[[  9  17 -41]
 [  7   7  -6]
 [-15  -2  -6]
 [  9  -6  20]
 [ 10  -2 -24]]
:
[[  7   7  -6]
 [-15  -2  -6]]

[[ 25  23 -48  -1]
 [ 25  43 -53 -47]
 [-44  -9 -12 -17]]
:
[[ 25  43 -53]
 [-44  -9 -12]]

[[ 14  30   2  -3]
 [ 20  45  10   5]
 [ 15  41  -8 -39]
 [ 14  27  -5 -27]
 [ -2  16  -6  -8]]
:
[[20 45 10]
 [15 41 -8]]

[[-20  24   9]
 [  9 -45  39]
 [-28 -19  -5]
 [ 37  26 -38]
 [-36  17 -33]]
:
[[  9 -45  39]
 [-28 -19  -5]]

[[-24  14  11  32  10]
 [  8   1 -31  19  41]
 [ 20  10 -29  23 -37]]
:
[[  8   1 -31]
 [ 20  10 -29]]

[[  5   0  -7]
 [ -7  -5  -6]
 [ -3  -5   9]
 [ 10 -13  -9]
 [ 10  35 -51]]
:
[[-7 -5 -6]
 [-3 -5  9]]
---
[[ -5  18   9 -19 -38  27 -40 -14  29 -16   0  34]
 [ 21 -17  32  21 -39 -29 -43  42  39 -25  31 -40]
 [ -3 -39  35 -29 -39 -20 -38 -28 -19  28 -39  -7]
 [  0 -15   3   8  -4  28  -1 -22   9  17  32  26]
 [ 29 -44  24  16 -12  12 -27   3  16 -15  -5  18]
 [ 17 -20  43  18 -39 -29  46   9  19 -14 -45 -16]
 [-11  44 -35 -34 -22  20  18  -3  32   2  23  -1]]
:
[[ 17 -20  43  18 -39 -29  46   9  19 -14 -45 -16]
 [ -3 -39  35 -29 -39 -20 -38 -28 -19  28 -39  -7]
 [ 21 -17  32  21 -39 -29 -43  42  39 -25  31 -40]
 [ 29 -44  24  16 -12  12 -27   3  16 -15  -5  18]
 [ -5  18   9 -19 -38  27 -40 -14  29 -16   0  34]
 [  0 -15   3   8  -4  28  -1 -22   9  17  32  26]
 [-11  44 -35 -34 -22  20  18  -3  32   2  23  -1]]

[[ 35 -37  -7 -22  45 -52   3  49  40 -33   8  46  46]
 [-30  34 -10   9 -12   2   5  -3   5  40 -44 -22   9]
 [-49  13 -32   6  14  34 -22 -28 -45  40  -4 -51  -8]
 [-39  52  30 -35  44 -25 -30 -44 -48   9  10  15   5]
 [ 16 -47 -37 -14  11  36   3 -10 -15 -49 -49  18 -46]]
:
[[-39  52  30 -35  44 -25 -30 -44 -48   9  10  15   5]
 [ 35 -37  -7 -22  45 -52   3  49  40 -33   8  46  46]
 [-30  34 -10   9 -12   2   5  -3   5  40 -44 -22   9]
 [-49  13 -32   6  14  34 -22 -28 -45  40  -4 -51  -8]
 [ 16 -47 -37 -14  11  36   3 -10 -15 -49 -49  18 -46]]

[[ 20  18  -2  45  -1   2  17  34 -13]
 [ 12   8   1   9   7   5   8   8  -2]]
:
[[ 12   8   1   9   7   5   8   8  -2]
 [ 20  18  -2  45  -1   2  17  34 -13]]

[[-20  -5  44 -31  -2   4  34  18 -45]
 [-46 -26  14 -43  39 -50 -48 -48 -28]
 [-44  26 -46  25  15  13 -33 -39 -35]
 [  6 -37  43 -46 -24 -29 -33  11  12]
 [-33 -40 -33  15  33  -9 -30 -12   0]
 [-14  24 -31  -4  -3 -10  41 -43 -14]
 [ 43 -20 -41  30  31  21  12  37 -16]
 [ 14  44  11  30  -8  51  -7  44 -31]]
:
[[-20  -5  44 -31  -2   4  34  18 -45]
 [  6 -37  43 -46 -24 -29 -33  11  12]
 [-46 -26  14 -43  39 -50 -48 -48 -28]
 [ 14  44  11  30  -8  51  -7  44 -31]
 [-14  24 -31  -4  -3 -10  41 -43 -14]
 [-33 -40 -33  15  33  -9 -30 -12   0]
 [ 43 -20 -41  30  31  21  12  37 -16]
 [-44  26 -46  25  15  13 -33 -39 -35]]

[[ 14   8  38  29 -29  25 -21]
 [ -8   1   9   4 -16 -48  24]
 [ -9  34  29  24  28  23  -2]
 [-13 -17  -2 -23  -8  -5  32]
 [-18 -19  43 -19  33   4  -4]
 [-21 -15  10  -9  -6   4 -12]
 [-37   8   4   3  25 -19 -23]]
:
[[-18 -19  43 -19  33   4  -4]
 [ 14   8  38  29 -29  25 -21]
 [ -9  34  29  24  28  23  -2]
 [-21 -15  10  -9  -6   4 -12]
 [ -8   1   9   4 -16 -48  24]
 [-37   8   4   3  25 -19 -23]
 [-13 -17  -2 -23  -8  -5  32]]

[[-32 -43  52   2]
 [ 23 -34 -18  28]
 [-25 -40  40  -4]
 [ 19 -34 -21  34]
 [ 17 -26 -14  20]
 [ 26 -34 -20  37]]
:
[[-32 -43  52   2]
 [-25 -40  40  -4]
 [ 17 -26 -14  20]
 [ 23 -34 -18  28]
 [ 26 -34 -20  37]
 [ 19 -34 -21  34]]

[[ 22   9 -22]
 [ 36 -52  -5]
 [-32  42   1]
 [ -1  -5   4]
 [ 31  19 -18]
 [-35  38  -2]
 [-22 -12  30]
 [-24 -12  22]
 [ 24  14 -24]]
:
[[-22 -12  30]
 [-24 -12  22]
 [ -1  -5   4]
 [-32  42   1]
 [-35  38  -2]
 [ 36 -52  -5]
 [ 31  19 -18]
 [ 22   9 -22]
 [ 24  14 -24]]

[[  6  -6 -43 -20  -2]
 [-30   9  30  13  32]
 [-15  -6  -8  27  11]
 [-46  26 -33 -46  -7]
 [-16 -39 -18  20 -19]
 [-11 -18 -14  38  -1]]
:
[[-30   9  30  13  32]
 [-15  -6  -8  27  11]
 [-11 -18 -14  38  -1]
 [-16 -39 -18  20 -19]
 [-46  26 -33 -46  -7]
 [  6  -6 -43 -20  -2]]
---
[[  2  15  15  53]
 [  8 -27 -26 -23]]
:
[[ 15  15]
 [-27 -26]]

[[-41 -39  28]
 [ 14  41  52]]
:
[[-39  28]
 [ 41  52]]

[[  0   0  -1   0   1]
 [-12  45 -28 -36 -23]
 [ -1   0  -1  -2   2]
 [  1   0  -1   1   2]]
:
[[  0  -1]
 [ 45 -28]]

[[-15  56  -3   5]
 [-22  50  24  27]]
:
[[56 -3]
 [50 24]]

[[-45  49  47 -49 -52]
 [  0  -3   3   5   5]]
:
[[49 47]
 [-3  3]]

[[ 40 -26 -17 -10 -26]
 [-11  26  -6 -12  14]]
:
[[-26 -17]
 [ 26  -6]]
---
[[-17   1  21  21  13]
 [-37   5  35  34  23]
 [-12  52 -12 -22  29]
 [  0 -17  18  23  -1]
 [ 24  16 -20 -22   1]]
:
[[-17   1]
 [-37   5]
 [-12  52]]

[[ 30  42   4  30]
 [-31  -7  39  13]
 [-40 -15  33   7]
 [  2  23  19  31]
 [-42 -12  35   9]]
:
[[ 30  42]
 [-31  -7]
 [-40 -15]]

[[ 48   1   2]
 [-20 -16  34]
 [ 11   2   2]
 [-13  -9  39]
 [-11  -1  -7]]
:
[[ 48   1]
 [-20 -16]
 [ 11   2]]

[[-33   0  26]
 [ 14 -12  -4]
 [-47  -8  42]]
:
[[-33   0]
 [ 14 -12]
 [-47  -8]]

[[-43  -8]
 [  0  25]
 [ 53  33]
 [ 27  35]]
:
[[-43  -8]
 [  0  25]
 [ 53  33]]

[[ 16   6]
 [  8 -49]
 [ 25  44]
 [-30   2]
 [  2 -18]]
:
[[ 16   6]
 [  8 -49]
 [ 25  44]]

[[-21 -28  19 -28]
 [ 13  14  14  14]
 [-22  -7 -44 -12]]
:
[[-21 -28]
 [ 13  14]
 [-22  -7]]

[[-11 -23]
 [-49  -8]
 [-25   8]
 [-10  32]]
:
[[-11 -23]
 [-49  -8]
 [-25   8]]

[[ 15 -27 -25 -26]
 [ 12 -34 -28 -33]
 [-14  27  42  52]]
:
[[ 15 -27]
 [ 12 -34]
 [-14  27]]
